In the rows, zero is written as 128.
Rotation paths and how fast each direction turns (degrees each step)
Each turn is a multiple of 5 degrees from 10 to 175, or 0.
Each row of a path follows its step; steps can be skipped.
Rotation 1:
step 3: [105, 153, 117, 139, 141, 111, 139, 130, 167, 126, 111, 98, 161, 145, 146, 146, 126, 127, 103, 76, 140, 120, 150, 119, 113, 132, 146, 159, 169, 125, 125, 117, 134, 103, 146, 148, 172, 153, 82, 133, 137, 143, 135, 128, 137, 118, 149, 102, 135, 102, 118, 109, 94, 107, 157, 160, 165, 108]
step 4: [145, 134, 87, 120, 98, 119, 141, 168, 147, 121, 98, 122, 142, 162, 132, 118, 104, 121, 94, 136, 157, 124, 121, 136, 166, 116, 144, 123, 170, 118, 107, 105, 124, 97, 131, 114, 162, 89, 135, 93, 129, 150, 143, 100, 103, 139, 123, 114, 114, 86, 113, 83, 136, 133, 104, 135, 149, 122]
step 5: [132, 130, 164, 145, 130, 122, 130, 108, 152, 190, 141, 151, 94, 158, 159, 100, 105, 110, 99, 111, 153, 119, 134, 135, 154, 131, 112, 100, 112, 146, 117, 122, 130, 93, 154, 116, 160, 81, 112, 112, 141, 150, 141, 115, 148, 150, 139, 125, 133, 106, 133, 120, 167, 126, 157, 109, 149, 126]
step 8: [177, 124, 123, 182, 96, 140, 161, 134, 161, 157, 113, 141, 121, 125, 143, 120, 152, 134, 136, 120, 149, 133, 131, 92, 122, 90, 133, 138, 95, 122, 106, 148, 136, 122, 122, 148, 168, 127, 101, 144, 125, 167, 131, 115, 137, 130, 109, 155, 137, 111, 114, 142, 138, 107, 179, 123, 164, 106]
step 12: [126, 157, 140, 148, 100, 167, 88, 116, 162, 123, 118, 107, 137, 150, 147, 116, 128, 126, 152, 147, 126, 111, 101, 111, 136, 126, 113, 104, 118, 136, 142, 120, 156, 104, 155, 104, 167, 124, 98, 101, 150, 101, 120, 134, 79, 149, 126, 151, 101, 148, 144, 95, 108, 123, 123, 89, 144, 107]
step 27: [146, 121, 80, 127, 113, 139, 140, 163, 148, 148, 135, 74, 113, 151, 142, 138, 107, 134, 137, 154, 139, 135, 119, 158, 98, 118, 117, 109, 163, 150, 109, 116, 101, 131, 92, 143, 149, 112, 124, 92, 159, 119, 144, 142, 125, 149, 85, 138, 77, 138, 103, 109, 132, 132, 150, 122, 128, 139]
step 28: [108, 89, 135, 127, 142, 99, 139, 101, 171, 139, 136, 124, 96, 123, 156, 140, 133, 130, 130, 136, 185, 122, 132, 140, 129, 117, 119, 121, 94, 122, 142, 98, 131, 124, 145, 141, 169, 134, 106, 124, 161, 104, 116, 155, 132, 151, 108, 109, 117, 153, 92, 79, 148, 126, 171, 111, 156, 134]
step 33: [123, 97, 101, 97, 100, 158, 136, 157, 175, 143, 118, 177, 108, 144, 147, 139, 108, 125, 91, 120, 130, 150, 119, 154, 121, 132, 147, 118, 133, 118, 106, 139, 126, 105, 154, 121, 162, 118, 133, 150, 151, 135, 155, 132, 107, 177, 110, 138, 70, 129, 131, 116, 141, 145, 161, 143, 127, 121]
[123, 137, 138, 119, 138, 125, 110, 126, 144, 124, 135, 128, 144, 133, 131, 123, 124, 129, 130, 126, 125, 124, 134, 128, 128, 129, 132, 127, 134, 120, 130, 130, 127, 126, 138, 127, 119, 137, 131, 134, 128, 127, 117, 128, 127, 129, 122, 130, 125, 127, 128, 137, 126, 131, 135, 127, 132, 123] | 110
[136, 129, 126, 125, 131, 125, 120, 127, 127, 129, 130, 116, 126, 131, 130, 124, 134, 120, 129, 131, 127, 122, 118, 134, 118, 120, 130, 132, 137, 135, 124, 124, 134, 135, 113, 124, 131, 135, 130, 130, 117, 132, 132, 124, 132, 123, 125, 129, 133, 118, 122, 135, 120, 116, 124, 140, 131, 123] | 140
[133, 133, 138, 132, 113, 122, 126, 127, 133, 129, 130, 119, 125, 122, 120, 122, 136, 140, 136, 142, 138, 126, 124, 135, 118, 129, 132, 125, 127, 124, 128, 129, 126, 127, 131, 135, 126, 129, 134, 121, 126, 132, 131, 142, 127, 122, 130, 138, 131, 140, 135, 130, 124, 129, 130, 124, 128, 128] | 25
[133, 133, 126, 139, 127, 130, 126, 123, 129, 122, 114, 120, 124, 117, 124, 131, 136, 123, 126, 118, 126, 123, 141, 119, 127, 122, 128, 136, 126, 122, 144, 136, 134, 124, 130, 129, 128, 125, 131, 133, 116, 128, 130, 119, 126, 127, 123, 129, 124, 139, 123, 132, 120, 126, 126, 126, 132, 130] | 65
[120, 124, 121, 132, 131, 128, 131, 122, 127, 135, 124, 127, 134, 126, 123, 127, 123, 119, 132, 129, 119, 132, 133, 144, 125, 121, 113, 123, 128, 132, 132, 127, 124, 123, 134, 119, 126, 142, 120, 120, 128, 132, 137, 134, 126, 133, 126, 142, 129, 134, 125, 136, 133, 130, 122, 127, 133, 129] | 70
[134, 130, 133, 135, 128, 129, 134, 125, 128, 125, 132, 123, 128, 134, 121, 121, 128, 117, 137, 139, 126, 129, 118, 118, 129, 133, 120, 131, 128, 134, 131, 139, 133, 124, 132, 116, 124, 133, 123, 133, 129, 124, 122, 120, 126, 135, 124, 122, 139, 130, 146, 130, 128, 129, 131, 128, 117, 129] | 60
[111, 126, 122, 134, 129, 138, 128, 120, 128, 121, 140, 115, 124, 129, 128, 126, 135, 132, 127, 134, 129, 130, 130, 126, 131, 132, 138, 132, 126, 128, 136, 125, 134, 120, 130, 129, 126, 138, 124, 122, 129, 119, 125, 132, 128, 133, 144, 124, 132, 127, 118, 122, 129, 120, 127, 133, 129, 123] | 115
[139, 135, 131, 132, 136, 132, 123, 132, 125, 127, 135, 126, 124, 121, 125, 124, 122, 119, 135, 127, 134, 140, 140, 127, 122, 121, 139, 123, 133, 127, 124, 119, 130, 126, 132, 130, 131, 124, 124, 129, 136, 118, 132, 133, 131, 130, 129, 123, 128, 128, 130, 137, 133, 123, 119, 129, 127, 146] | 85
Rotation 2:
step 1: [149, 138, 104, 123, 100, 141, 133, 151, 155, 109, 129, 119, 118, 168, 175, 100, 149, 96, 106, 116, 137, 108, 152, 170, 140, 117, 175, 112, 162, 159, 83, 156, 163, 140, 154, 103, 141, 126, 124, 118, 85, 109, 174, 142, 154, 133, 151, 170, 124, 135, 128, 161, 146, 159, 124, 71, 107, 136]
step 5: [128, 115, 140, 105, 116, 78, 136, 156, 99, 72, 111, 107, 94, 101, 199, 132, 88, 79, 150, 125, 114, 136, 105, 148, 111, 84, 132, 125, 140, 108, 129, 113, 136, 150, 156, 156, 149, 137, 124, 122, 109, 116, 124, 102, 186, 103, 128, 133, 132, 109, 121, 88, 120, 136, 85, 113, 134, 162]
step 9: [143, 115, 149, 161, 160, 102, 174, 88, 126, 36, 151, 87, 147, 133, 117, 118, 120, 129, 121, 134, 109, 97, 159, 125, 150, 139, 179, 134, 137, 143, 134, 143, 143, 132, 123, 176, 114, 100, 150, 116, 144, 136, 165, 135, 130, 116, 149, 163, 135, 138, 136, 113, 118, 97, 76, 125, 105, 150]
step 11: [161, 143, 163, 87, 132, 140, 145, 139, 161, 126, 117, 109, 111, 158, 170, 116, 118, 74, 143, 148, 83, 108, 74, 138, 82, 132, 160, 88, 122, 130, 114, 125, 135, 141, 119, 113, 124, 192, 138, 127, 141, 116, 110, 121, 133, 154, 132, 147, 134, 119, 158, 117, 136, 126, 135, 68, 81, 161]
step 24: [164, 142, 152, 92, 88, 116, 138, 128, 113, 92, 90, 101, 158, 143, 131, 153, 132, 139, 86, 156, 134, 114, 125, 154, 138, 57, 179, 126, 126, 162, 50, 131, 169, 139, 121, 111, 133, 114, 121, 152, 120, 121, 121, 114, 119, 119, 142, 128, 98, 132, 136, 166, 90, 147, 126, 110, 122, 107]
step 26: [157, 95, 141, 114, 149, 133, 98, 105, 122, 116, 165, 119, 101, 145, 111, 161, 173, 102, 183, 154, 141, 134, 98, 146, 147, 135, 162, 115, 130, 117, 108, 180, 142, 113, 162, 139, 96, 100, 154, 141, 157, 135, 141, 102, 163, 108, 96, 162, 143, 136, 129, 100, 101, 109, 99, 154, 78, 153]
step 28: [131, 142, 135, 129, 132, 142, 123, 199, 152, 94, 95, 116, 95, 145, 149, 154, 156, 81, 121, 99, 76, 140, 125, 157, 130, 130, 149, 132, 126, 105, 83, 86, 117, 135, 149, 168, 160, 138, 139, 80, 78, 113, 146, 128, 139, 100, 163, 138, 113, 110, 134, 144, 107, 127, 115, 107, 94, 148]
step 31: [116, 131, 142, 117, 107, 129, 147, 101, 94, 106, 169, 90, 131, 139, 121, 166, 145, 127, 142, 149, 117, 108, 112, 155, 81, 113, 194, 128, 119, 148, 100, 179, 183, 127, 125, 129, 84, 144, 168, 109, 141, 112, 126, 136, 146, 147, 159, 112, 155, 134, 107, 102, 145, 99, 102, 112, 72, 139]
[129, 128, 126, 125, 132, 126, 123, 131, 123, 124, 131, 137, 129, 130, 135, 117, 118, 132, 126, 136, 134, 128, 134, 128, 136, 136, 130, 127, 120, 124, 129, 130, 130, 133, 132, 128, 129, 121, 121, 127, 127, 142, 140, 136, 143, 133, 121, 131, 132, 113, 123, 126, 122, 130, 118, 124, 126, 122] | 90
[133, 128, 128, 122, 126, 113, 129, 120, 114, 122, 122, 130, 128, 119, 129, 128, 129, 132, 135, 134, 134, 124, 120, 129, 128, 137, 126, 133, 140, 116, 127, 122, 141, 133, 129, 125, 121, 128, 125, 131, 127, 122, 129, 130, 125, 130, 134, 142, 138, 135, 127, 123, 129, 120, 132, 126, 132, 126] | 70
[141, 136, 131, 128, 134, 122, 133, 132, 130, 113, 120, 123, 129, 140, 122, 117, 119, 130, 126, 121, 134, 128, 124, 121, 134, 127, 125, 126, 133, 127, 139, 131, 124, 120, 121, 121, 130, 139, 117, 125, 138, 133, 124, 119, 125, 128, 121, 125, 130, 128, 130, 125, 132, 124, 130, 126, 125, 132] | 10
[130, 127, 122, 128, 129, 129, 131, 133, 128, 118, 125, 129, 129, 130, 111, 142, 119, 127, 141, 123, 121, 133, 130, 129, 130, 132, 120, 134, 129, 124, 123, 118, 114, 134, 134, 133, 121, 125, 129, 125, 132, 130, 128, 133, 132, 123, 126, 128, 139, 132, 126, 139, 131, 132, 118, 129, 121, 131] | 35
[130, 136, 135, 122, 127, 138, 132, 128, 114, 127, 124, 130, 130, 126, 135, 128, 123, 129, 132, 129, 132, 125, 131, 127, 129, 125, 124, 132, 126, 135, 120, 118, 123, 119, 123, 131, 136, 123, 136, 120, 131, 119, 138, 127, 125, 131, 133, 122, 136, 116, 132, 135, 123, 120, 143, 130, 118, 126] | 90
[139, 135, 113, 125, 138, 128, 133, 121, 130, 127, 121, 127, 129, 132, 133, 133, 132, 134, 123, 141, 132, 137, 140, 130, 132, 120, 120, 135, 130, 129, 126, 128, 131, 123, 133, 129, 133, 120, 129, 131, 134, 125, 134, 128, 123, 134, 128, 130, 118, 134, 124, 132, 140, 138, 129, 121, 132, 131] | 125
